0: [45 39 61 53 30 37 59 59 51 27 25 43 35 15 53 26 28 45 51 65 56 33 49 23 76 32 32 52 29 67 52 47]
1: [55 51 47 54 44 49 73 55 36 46 50 46 66 63 40 45 58 62 50 47 46 69 42 44 57 86 72 53 31 50 47 36]
2: [32 46 14 56 66 63 54 57 56 60 65 17 56 30 50 49 25 39 78 71 43 36 60 64 63 41 47 35 66 24 63 41]
3: [44 37 82 58 22 66 59 64 60 43 38 44 72 18 47 77 26 49 76 28 38 40 73 41 49 32 42 54 52 82 80 49]
4: [31 65 70 57 55 40 43 52 44 31 50 44 67 59 57 51 56 59 75 57 23 45 59 62 47 59 54 57 41 45 22 34]
5: [38 50 45 56 48 61 44 44 39 67 50 40 65 64 49 49 60 42 38 20 44 44 51 31 75 46 76 53 43 56 54 35]
6: [71 52 12 31 31 58 25 23 30 50 52 67 77 58 28 44 39 48 60 50 47 28 47 36 35 70 72 50 65 28 29 63]
7: [49 60 47 44 53 43 27 51 36 59 60 42 46 62 46 49 49 39 29 38 66 48 71 48 33 78 63 37 63 62 41 47]
8: [65 44 70 55 39 44 57 65 52 65 41 55 22 46 48 33 90 63 78 51 28 54 38 53 59 51 45 49 52 38 52 58]
9: [25 45 34 55 60 72 40 64 50 52 57 52 58 82 60 33 70 46 46 36 57 42 57 43 31 52 40 78 37 56 26 50]
10: [13 35 59 53 45 53 53 73 56 18 26 51 36 17 37 66 28 27 53 67 37 43 41 42 62 34 30 53 12 68 51 29]
11: [49 50 62 54 66 50 71 67 50 32 69 49 54 67 61 50 56 49 42 34 29 49 85 61 60 28 48 38 77 49 70 46]
12: [50 46 56 55 57 48 69 35 70 29 53 44 40 18 51 55 41 19 50 63 66 52 37 37 64 20 5 65 18 69 44 37]
13: [47 39 62 42 55 44 42 46 41 53 55 50 49 37 48 29 71 44 37 33 58 44 73 41 56 55 74 53 69 44 64 36]
14: [63 53 35 98 32 50 29 45 52 72 52 59 32 45 59 37 27 48 27 59 40 49 49 51 43 45 66 38 63 59 65 47]
15: [53 52 55 57 29 33 56 33 57 32 39 70 39 12 37 44 46 31 53 61 74 31 36 51 37 37 45 52 47 52 43 60]
16: [64 46 18 52 57 76 21 58 58 55 59 70 53 76 43 17 64 54 48 36 73 36 39 61 44 44 69 67 49 38 36 63]
17: [56 34 57 34 50 68 39 52 65 57 68 60 47 55 62 86 42 60 68 26 78 36 72 45 64 48 31 62 51 54 51 77]
18: [66 44 55 48 29 29 76 54 58 31 23 55 46 16 35 38 43 37 54 70 49 54 34 39 49 42 39 49 50 72 78 53]
19: [59 46 44 50 88 56 40 60 63 43 58 51 56 54 74 71 57 50 45 45 64 36 56 67 55 57 45 65 49 48 62 44]
20: [69 42 35 49 48 48 49 53 48 25 38 38 40 28 52 40 28 16 23 66 49 35 37 42 70 26 71 37 54 38 52 53]
21: [46 52 43 47 55 61 58 77 44 40 53 36 50 75 45 30 85 41 45 54 45 59 56 58 37 55 63 56 43 52 23 58]
22: [37 55 34 32 60 63 75 42 33 46 67 40 53 64 53 60 39 45 61 23 28 46 49 34 46 51 63 55 37 21 55 50]
23: [55 58 37 49 44 38 48 45 24 71 65 43 25 49 44 35 70 62 40 53 63 49 50 30 53 71 69 49 42 43 42 62]
24: [53 60 67 63 24 42 41 41 64 66 44 58 35 28 52 49 32 64 64 62 58 52 45 46 45 36 46 38 61 29 64 55]
25: [39 56 71 41 63 41 63 57 36 49 60 47 42 52 47 64 75 56 50 51 45 67 58 47 53 49 56 35 52 35 46 23]
26: [52 36 55 42 48 67 63 69 53 56 48 55 68 45 44 68 61 62 79 32 35 32 74 44 69 67 16 59 25 65 55 41]
27: [49 32 42 13 49 57 44 56 29 46 42 44 70 46 48 55 82 47 52 39 41 61 55 44 50 55 36 64 47 60 26 85]
28: [30 55 42 46 57 52 49 59 66 26 44 42 39 26 45 56 20 7 50 71 62 37 49 54 48 42 35 43 40 44 35 48]
29: [48 46 44 55 48 61 38 38 53 42 44 42 62 35 57 84 6 61 44 55 37 67 37 58 60 31 64 47 38 53 45 50]
30: [50 31 22 51 28 62 51 61 35 61 51 52 38 71 37 53 48 32 33 46 31 64 70 44 55 77 72 34 69 50 46 60]
31: [56 54 55 50 63 51 41 46 61 59 54 37 49 53 59 43 60 40 57 43 54 50 46 60 52 40 48 46 64 42 23 51]
32: [41 32 64 55 58 46 37 69 59 69 52 52 33 59 59 47 59 59 63 51 57 32 67 52 58 69 23 51 71 60 56 48]
33: [58 42 37 47 44 46 76 50 45 26 48 53 61 11 39 63 57 32 31 55 68 48 26 43 59 4 36 42 60 56 82 56]
34: [52 45 40 32 63 71 35 52 57 43 52 70 65 58 48 35 65 65 41 31 67 67 50 59 38 38 53 76 50 39 42 59]
35: [67 62 54 37 43 24 64 32 61 60 55 39 63 69 45 33 52 51 53 51 83 60 53 42 49 80 68 34 68 36 31 47]
36: [42 41 44 72 33 36 51 31 53 60 43 24 77 34 50 61 36 58 63 88 72 48 51 48 64 62 50 36 75 55 41 44]
37: [53 34 43 23 46 61 44 50 33 54 42 39 70 50 49 50 93 48 53 42 42 62 57 37 50 52 35 76 46 61 43 83]
38: [70 55 67 56 50 36 53 24 57 36 57 45 34 36 66 67 34 57 49 67 32 65 53 47 60 40 36 56 39 56 54 51]
39: [41 40 35 54 38 50 45 53 31 77 44 60 45 59 27 47 71 56 43 56 28 60 50 40 72 68 55 41 36 56 39 41]
40: [48 56 40 66 52 50 72 51 37 58 51 45 73 62 53 38 60 36 36 26 47 80 41 41 53 60 68 52 39 61 38 30]
41: [72 39 51 23 50 60 60 57 54 66 40 50 65 72 37 31 83 57 55 58 60 69 45 50 31 72 29 56 48 65 38 66]
42: [28 46 41 54 58 75 43 66 51 53 53 52 52 78 53 33 71 47 43 37 60 49 58 47 30 54 42 74 40 56 24 48]
43: [46 62 25 42 41 48 57 35 55 64 58 83 73 66 26 71 59 46 60 28 57 57 39 46 51 63 42 60 29 45 51 53]
44: [60 45 73 35 52 75 52 54 48 28 51 74 76 51 60 32 73 69 56 30 61 51 58 47 35 43 41 78 56 32 45 53]
45: [51 44 40 43 54 39 61 53 59 36 45 37 44 18 41 61 51 0 38 88 65 28 50 58 70 57 32 40 41 56 46 68]
46: [36 63 47 60 35 43 54 58 45 65 55 66 47 67 48 66 58 76 45 23 58 46 42 58 51 27 54 38 44 70 62 70]
47: [29 47 39 52 58 73 40 64 51 54 53 56 56 82 54 34 67 48 42 30 58 46 54 45 29 52 43 78 38 57 28 47]
48: [50 50 68 40 40 43 37 37 43 70 39 84 37 41 37 27 56 57 59 28 49 34 63 43 30 81 51 48 58 34 71 42]
49: [47 57 43 40 60 52 44 46 55 38 36 76 86 75 33 36 87 49 52 51 46 50 29 68 44 54 47 65 50 49 49 49]
50: [12 64 60 30 57 44 67 49 39 38 65 55 43 63 49 75 57 56 43 31 49 58 60 31 57 42 52 48 46 42 47 41]
51: [50 66 48 16 62 40 40 43 46 27 47 68 71 94 46 49 58 71 44 53 50 52 39 45 59 34 24 56 50 40 22 58]
52: [57 65 53 73 67 47 8 20 69 57 53 71 57 36 51 63 40 30 36 75 58 46 41 65 66 31 56 40 67 49 39 42]
53: [27 58 64 42 65 42 46 63 49 49 40 49 45 74 59 28 87 70 43 42 67 65 36 45 21 33 53 65 61 55 41 39]
54: [41 55 67 53 51 66 36 51 55 82 43 97 28 66 35 37 56 31 38 32 38 73 44 64 32 62 55 37 52 28 58 34]
55: [42 54 45 81 47 35 66 58 63 34 45 29 55 26 47 38 32 33 37 65 84 48 53 57 57 49 45 44 22 93 30 31]
56: [15 54 66 35 58 43 59 42 40 52 56 55 42 66 56 74 59 53 51 30 46 50 58 30 53 48 48 47 49 32 53 38]
57: [60 42 35 51 38 51 67 48 41 69 60 58 41 46 61 47 59 43 29 37 63 79 54 21 50 55 69 63 61 38 62 70]
58: [58 27 57 57 39 56 68 29 34 60 57 53 61 47 52 35 77 47 42 46 39 53 65 25 69 64 62 68 49 39 57 50]
59: [35 52 36 30 58 65 76 46 30 48 67 42 48 66 54 53 41 49 61 23 28 50 52 37 46 50 65 53 40 21 57 51]
60: [55 53 41 43 46 41 46 45 27 75 55 46 31 43 43 30 75 59 44 49 64 45 47 35 47 73 65 49 43 42 38 62]
61: [38 27 42 50 41 37 31 48 20 62 40 43 56 40 49 45 67 58 49 63 35 54 54 49 34 59 53 48 99 61 78 64]
62: [38 60 55 55 34 46 60 62 47 69 50 71 40 66 42 60 56 78 45 19 64 53 41 65 48 27 61 23 46 73 57 70]
63: [67 67 56 45 73 59 60 38 44 53 73 48 47 65 45 58 42 58 42 45 69 67 40 65 55 59 70 30 31 28 30 27]
64: [49 48 62 47 62 50 28 59 47 62 52 28 30 49 67 48 51 54 68 36 58 54 48 54 24 54 51 48 64 63 26 48]
65: [67 42 43 70 45 72 24 64 58 50 51 33 34 41 61 65 0 50 45 60 47 31 41 57 36 71 63 54 37 54 57 51]
66: [68 56 54 58 49 56 51 37 42 64 63 68 44 46 34 44 73 40 37 40 40 74 44 54 49 51 69 42 46 32 45 36]

[50 35 48 44 47 63 60 74 55 60 52 54 66 59 45 69 62 60 78 32 30 31 71 40 72 69 12 64 25 71 57 50] 26 32
[52 50 36 60 38 55 52 39 57 68 43 35 71 45 39 89 39 41 52 56 30 55 42 57 62 50 53 34 56 66 61 56] 29 36
[63 38 60 62 26 59 54 40 46 55 61 42 19 19 46 52 43 48 57 67 44 42 58 50 43 33 60 37 64 36 60 68] 24 15
[26 55 67 38 66 43 45 65 48 43 42 51 56 75 57 30 88 70 44 45 65 64 39 41 20 37 49 69 59 58 40 39] 53 42
[52 35 47 43 50 64 59 74 57 60 53 54 65 53 50 70 62 61 80 31 29 32 74 43 73 60 14 64 27 71 56 52] 26 17
[66 50 53 66 42 45 43 30 44 45 51 56 42 31 48 66 45 44 36 56 24 63 45 61 51 38 52 52 36 66 79 51] 38 29
[45 64 62 47 69 36 47 35 62 30 50 38 59 53 69 67 5 60 53 66 21 48 62 52 50 56 33 51 51 48 72 28] 38 29
[44 45 51 70 32 34 51 31 52 61 41 23 79 33 47 62 35 58 64 81 69 49 51 51 64 66 53 31 77 50 34 43] 36 35
[40 35 65 50 57 47 38 68 58 62 48 51 34 54 56 48 59 57 60 50 53 31 67 53 55 68 20 47 67 57 61 49] 32 64
[48 47 60 45 61 51 30 56 47 62 54 27 23 50 67 47 53 55 67 38 62 50 44 52 23 54 54 48 63 62 36 50] 64 31
[41 58 60 54 55 68 41 49 55 75 41 96 25 65 39 34 54 35 40 32 37 69 42 55 36 56 57 48 50 27 64 32] 54 66
[56 45 43 60 39 59 72 59 30 47 68 50 33 69 42 48 47 56 48 42 44 58 56 40 49 83 75 45 20 52 27 44] 1 23
[66 38 42 54 36 48 68 48 42 71 56 62 34 51 58 43 59 49 29 37 66 83 56 29 49 51 79 61 62 38 58 75] 57 23
[62 54 38 90 29 51 31 49 48 71 47 58 32 45 52 36 22 45 24 56 39 51 49 55 38 46 65 37 59 62 60 48] 14 65
[35 57 65 46 68 41 61 55 39 48 61 44 50 50 50 66 76 54 51 53 44 64 55 46 49 49 51 40 49 34 48 25] 25 56
[61 30 62 52 37 55 69 31 32 56 58 54 57 46 50 34 74 48 46 52 41 53 61 23 71 59 60 75 46 45 57 57] 58 57
[43 43 53 38 60 56 48 62 52 59 55 23 42 62 66 58 50 56 58 37 41 50 76 56 34 52 54 58 52 64 59 71] 64 32
[67 58 48 64 41 46 46 30 48 38 53 53 42 26 48 66 42 44 38 54 20 60 46 63 52 40 49 51 32 69 72 56] 38 29
[52 62 63 75 70 35 44 35 60 37 68 45 28 27 58 68 48 48 42 77 45 48 63 83 68 27 39 44 30 41 52 34] 38 52
[44 54 63 51 66 49 70 68 50 34 64 46 57 70 65 51 55 49 47 35 27 48 85 60 60 29 46 36 80 49 65 51] 11 25
[59 56 45 62 46 42 17 40 55 53 51 45 49 45 55 55 30 37 29 92 50 42 60 70 84 48 41 23 68 37 45 65] 52 36
[58 38 37 48 39 48 66 46 37 71 60 59 35 45 57 42 55 48 30 35 61 79 56 23 48 55 72 56 63 38 58 71] 57 23
[39 54 55 64 51 49 41 42 41 50 47 70 63 53 60 38 59 51 66 47 46 38 44 70 38 47 52 53 83 25 35 58] 31 4
[46 40 62 57 31 34 57 57 55 28 26 44 35 15 53 27 30 44 50 70 57 36 48 23 75 34 35 55 30 64 53 46] 0 18
[50 51 62 40 40 42 31 36 45 72 42 76 46 42 41 34 60 50 61 34 47 31 61 37 36 81 49 60 54 37 73 45] 48 13
[70 43 47 74 46 70 27 53 58 49 52 40 28 38 63 65 0 52 47 60 51 31 42 56 39 68 66 49 35 54 56 50] 65 14
[47 65 58 48 70 34 45 37 60 28 51 34 66 51 71 67 5 55 53 71 20 49 60 51 47 56 29 58 51 47 71 31] 38 29
[59 53 38 57 54 61 54 49 56 66 58 49 26 59 50 44 53 39 62 57 37 59 41 68 47 42 48 38 55 35 28 62] 31 66
[64 67 53 41 75 58 57 40 45 55 68 42 56 63 47 55 41 52 45 45 68 60 38 65 55 60 66 33 30 29 25 30] 63 31
[51 48 42 54 47 48 65 49 35 44 54 45 67 64 38 49 53 56 50 51 43 65 44 41 58 89 72 53 33 45 47 32] 1 40
[53 51 51 49 66 51 45 47 59 54 51 39 48 53 63 43 62 44 60 41 55 47 48 64 55 41 49 41 67 45 16 52] 31 64
[65 38 43 75 44 70 26 61 61 53 51 37 32 38 60 64 0 45 47 61 50 33 40 55 35 72 62 49 42 56 58 51] 65 14
[60 53 35 96 31 56 31 48 49 69 51 56 34 44 54 38 26 43 23 60 40 49 48 56 43 45 70 40 55 59 63 52] 14 65
[64 44 50 58 57 40 42 40 43 62 53 47 33 51 59 39 66 44 43 59 38 58 60 62 59 46 40 50 62 60 32 63] 31 64
[52 48 50 48 87 51 39 60 59 37 55 52 58 56 68 69 55 47 40 47 58 33 46 70 51 63 39 58 50 43 60 42] 19 31
[57 56 63 48 46 41 40 37 60 68 25 20 70 27 60 59 36 72 52 80 60 34 42 51 87 46 25 35 35 50 53 47] 36 38
